In the rows, 128 means zero.
One turn moves each row of this set onto another row. After a few examples, where does it send each row asked below?
q606: [129 148 129 133 152 162 133 136 170 163 119 117]
q992: [129 153 117 166 102 128 111 124 124 122 134 143]
q302: [139 115 122 150 138 125 143  80 126 108 109 128]
q607: [130 147 129 123 148 172 136 131 168 154 120 111]
q525: [137 116 126 127 140 136 140  83 131 102 101 117]
q504: [130 135 117 125 155 163 147 125 170 154 116 109]
q673: [132 154 128 126 148 156 149 130 176 149 125 110]
q755: [133 145 133 174  98 137 100 119 135 127 124 137]
q130: [134 119 130 142 137 126 149  82 142 103  95 127]
q201: [131 113 131 145 149 121 135  82 136 106 108 121]
q971: [124 141 125 129 151 160 131 130 178 155 119 105]
q928: [123 148 133 132 154 159 126 142 169 152 125 110]
q410: [139 154 125 172  95 135 107 119 127 132 122 136]
q396: [127 148 130 119 149 168 139 139 167 147 125 123]
q239: [133 157 114 168  97 145 117 133 137 137 130 141]
q202: [136 147 130 167  87 134 123 133 137 130 128 136]
q481: [119 145 112 110 107 120 128  94 141 154 107 112]
q378: [127 131 138 133 115 123 127  85 156 166 127 148]
q822: [135 103 130 139 151 128 139  80 141 118 110 123]
q528: [100 146 126 119 131 114 139 120 136 150 121 150]
q411: [134 154 127 164  93 145 112 126 125 127 127 139]
q690: [127 156 122 169  98 135 105 128 136 127 129 135]
q965: [131 122 130 138 152 128 130  82 137 105  99 109]
q139: [142 147 131 162  90 146 111 118 134 127 134 143]
q500: [125 149 113 127 141 164 128 131 175 157 117 109]
q221: [136 115 134 137 147 135 142  80 128 107 104 125]
q424: [134 117 129 138 154 124 141  85 128 112  98 117]

q673 turns into q130
q690 turns into q971
Now these:
q528 turns into q481
q755 turns into q928
q411 turns into q607
q504 turns into q302
q396 turns into q525
q606 turns into q424
q500 turns into q822

One turn moves each row of this set onto another row. After a few examples, where does it send each row asked below?
q304: [144  83 133 171 116 132 155 133 150 105 159 147]
q233: [156 150 186 129 127 142 142 150 136 101 139 153]
q675: [150 148 184 131 119 143 152 146 118 106 139 148]
q394: [123 104 162 150 108 145 168 146 151 117 129 182]
q727: [133 125 126 174 151 131 138 178 132 119 132 151]
q475: [119 137 126 126 120 150 172 144 121 121 151 181]
q33: [119 129 138 116 134 144 161 158 165  84 126 178]
q18: [154 109 141 156 148 149 180 162 160 101 183 150]
q877: [120 121 113 153 154 140 165 150 134 117 174 138]
q89: [134 101 130 161 159 135 170 163 153  85 171 146]
q988: [128 101 120 150 152 122 145 165 149  74 130 144]
q300: [173 145 166 126 124 143 152 128 145 113 143 164]
q934: [131 109 105 158 120 138 161 138 141  91 157 124]
q3: [134 103 120 182 140 123 133 159 141 107 142 151]
q492: [158 153 177 120 129 141 150 151 121  95 147 157]
q609: [143 153 176 128 143 149 169 147 134 124 130 142]
q843: [164 135 167 124 134 131 162 152 113  95 118 164]
q28: [153 111 112 148 104 140 157 146 138  80 135 130]

q33 turns into q394
q609 turns into q843
q233 turns into q675
Now these:
q727 turns into q28
q304 turns into q877
q89 turns into q3

One turn moves each row of this set onto another row. After a few examples, where does it send each row asked below?
q19: [158 179 124 111 133 157 165 143 150 131 128 107  90 122 123  94 136 108
 178 130 143 177 174 135 119 146 105 173 168  91 162 143]
q483: [123 180 134 135 129 178 158 144 143 113 182 115  85 134 134 118 147 119
 159 121 142 166 161 163 118 130 106 183 165  99 144 139]
q384: [142 160 117 174 130 152 156 152 123 135 161 101 115 142 153 107 141 167
 154 134 118 151 153 163 119 133 138 180 155 144 170 139]
q114: [136 137 111  77 137 147 146 143 138 155 132 150 119 147 141 105 132 147
 178 159 119 140 151 135 102 152  93 154 155  97 136 151]
q726: [148 128  96  82 139 134 144 131 117 153 140 150 104 139 152 111 143 147
 173 155 128 147 151 147 119 152 112 171 173 101 139 153]
q308: [106 152 103 100 111 145 131 112 169 133 132  88  79 152 117  96 143 130
 156 128 138 149 165 104  95 135 142 141 172  85 134 146]
q21: [123 165 116 145 120 171 179 161 145 119 174 132  75 142 141 119 161 123
 160 133 127 160 162 168 125 125 118 166 166  94 154 149]
q674: [139 158 122 162 126 188 121 130 137 136 148  96  94 123  82 112 150 123
 114 146 138 124 163 128 116 146 133 144 165 126 172 126]
q156: [107 157  97 101 116 162 145 107 169 125 139  87  86 129 115  99 121 125
 134 125 114 140 162 113 113 137 144 150 179  89 126 143]
q376: [130 146 116 130 113 135 127 138 126 170 115  99 116 130 110 136 114 133
 147 186 148 125 142 112 102 123 128 139 151 125 144 168]
q211: [157 164 123 131 109 160 146 157 111 137 119 100 137 124 132  99 120 145
 152 132 152 146 138 124 125 166 112 162 136 123 168 125]
q249: [146 174 114 164 131 160 108 155 120 132 138 102  76 153 103 108 144 127
 172 172 104 147 128 143 126 114 114 152 151 120 163 149]
q608: [128 122  86 125 110 151 152 116 137 147 169 143 100 139 129 108 129 163
 153 134 123 141 154 172 119 139 137 178 184 103 118 133]
q646: [143 172 122  96 115 182 171 138 149 133 121 108 108 135 116  99 120 114
 161 141 126 172 168 132 124 149  97 174 173  87 158 131]
q537: [104 156 104  96 139 144 140 152 148 128 162 123  69 144 143 109 161 124
 156 150 108 140 147 115  97 108 116 141 139  94 149 168]
q353: [ 94 150 109  95 113 128 132 151 141 132 149 115  61 149 128  97 165 120
 165 153 113 139 149 122  97 120 122 142 143 108 142 169]
q276: [130 124 103 118 114 161 147 113 146 147 167 138 116 149 138 114 134 168
 162 132 150 141 156 152 112 151 136 176 175  83 114 135]
q229: [122 129 131 155 120 140 131 122 130 142 155 110 114 124 119 133 136 150
 117 168 129 124 152 138  87 111 148 134 184 134 156 161]
q176: [114 126 117 157 116 136 138 110 130 139 149 114 114 135 139 123 112 155
 125 160 133 124 154 134  83 135 159 158 193 123 157 136]
q14: [123 120 127 155 130 152 148 101 144 146 145 106  97 136 127 115 133 150
 107 157 135 129 141 132  81 106 139 149 179 134 152 135]
q747: [119 174 109 162 143 157 110 148 137 137 140 107  65 150 125 120 156 123
 171 169 112 139 146 122 114 118 129 154 135 137 172 134]
q180: [130 177 122 146 122 155 165 160 141 123 175 124  68 121 126 106 147 114
 168 132 124 162 160 172 118 120 114 181 160 104 144 150]
q73: [ 89 156 107  88 131 139 121 130 135 120 159 108  63 152 141 117 163 121
 149 142 114 144 147 128 100 119 118 146 167 111 142 161]
q261: [144 153 116 133 113 157 159 143 111 147 131 103 134 130 116  88 123 147
 143 154 163 139 144 122 123 185 122 153 137 132 153 162]
q989: [161 150 115 156 123 152 148 154 111 142 154 102 130 146 130 115 154 174
 149 149 114 144 152 160 119 122 123 155 153 152 166 160]
q981: [134 142 112 133 108 138 121 142 110 142 126 104  98 136 118 118 114 120
 162 197 136 131 127 109 106 139 133 147 144 113 144 181]
q785: [142 174 136 108 119 173 171 129 149 129 135 113  99 112 104  89 121 117
 162 130 139 169 176 129 111 144  92 175 156  98 157 131]
q437: [140 123 107  81 118 146 151 134 123 159 140 158 112 137 130  94 139 152
 175 163 134 142 155 130 117 154 107 169 146  96 142 148]
q294: [119 131  98 131 118 153 159 120 155 137 161 139 103 139 139 115 133 158
 155 127 125 129 159 169 118 158 142 154 188  98 109 144]
q848: [154 176 104 155 140 167 116 147 130 146 137 101  86 147  93 123 150 121
 161 178 118 137 158 123 120 115 115 150 139 137 173 149]
q63: [154 139 122 163 134 146 140 143 130 145 157 106 119 150 137 101 134 169
 146 138 113 149 125 171 120 105 120 160 163 145 154 143]
q366: [127 165 123 157 132 185 154 112 135 138 132 101  90 134  91  92 151 135
 114 149 153 134 161 117 105 162 122 147 160 130 170 122]
q266: [155 149 119 138 102 167 147 153 115 160 124  86 140 129 110 108 133 159
 131 136 153 132 146 139 129 163 121 155 146 130 152 144]
q695: [125 168 114 149 122 173 116 120 137 119 131  95  91 134  98 100 130 119
 126 140 135 126 160 107 100 159 133 145 168 118 177 108]
q769: [123 135 117 125 115 129 123 143 118 158 115 126 111 132 146 134 118 137
 167 187 144 133 126 110 103 127 130 149 141 121 150 148]
q912: [ 95 145 102 100 101 152 139 100 162 126 139  89  80 142 106  94 129 133
 137 122 118 146 164 121  93 129 129 145 177 108 131 136]

q19 turns into q308
q981 turns into q261
q848 turns into q376
Now these:
q646 turns into q156
q912 turns into q608
q176 turns into q384

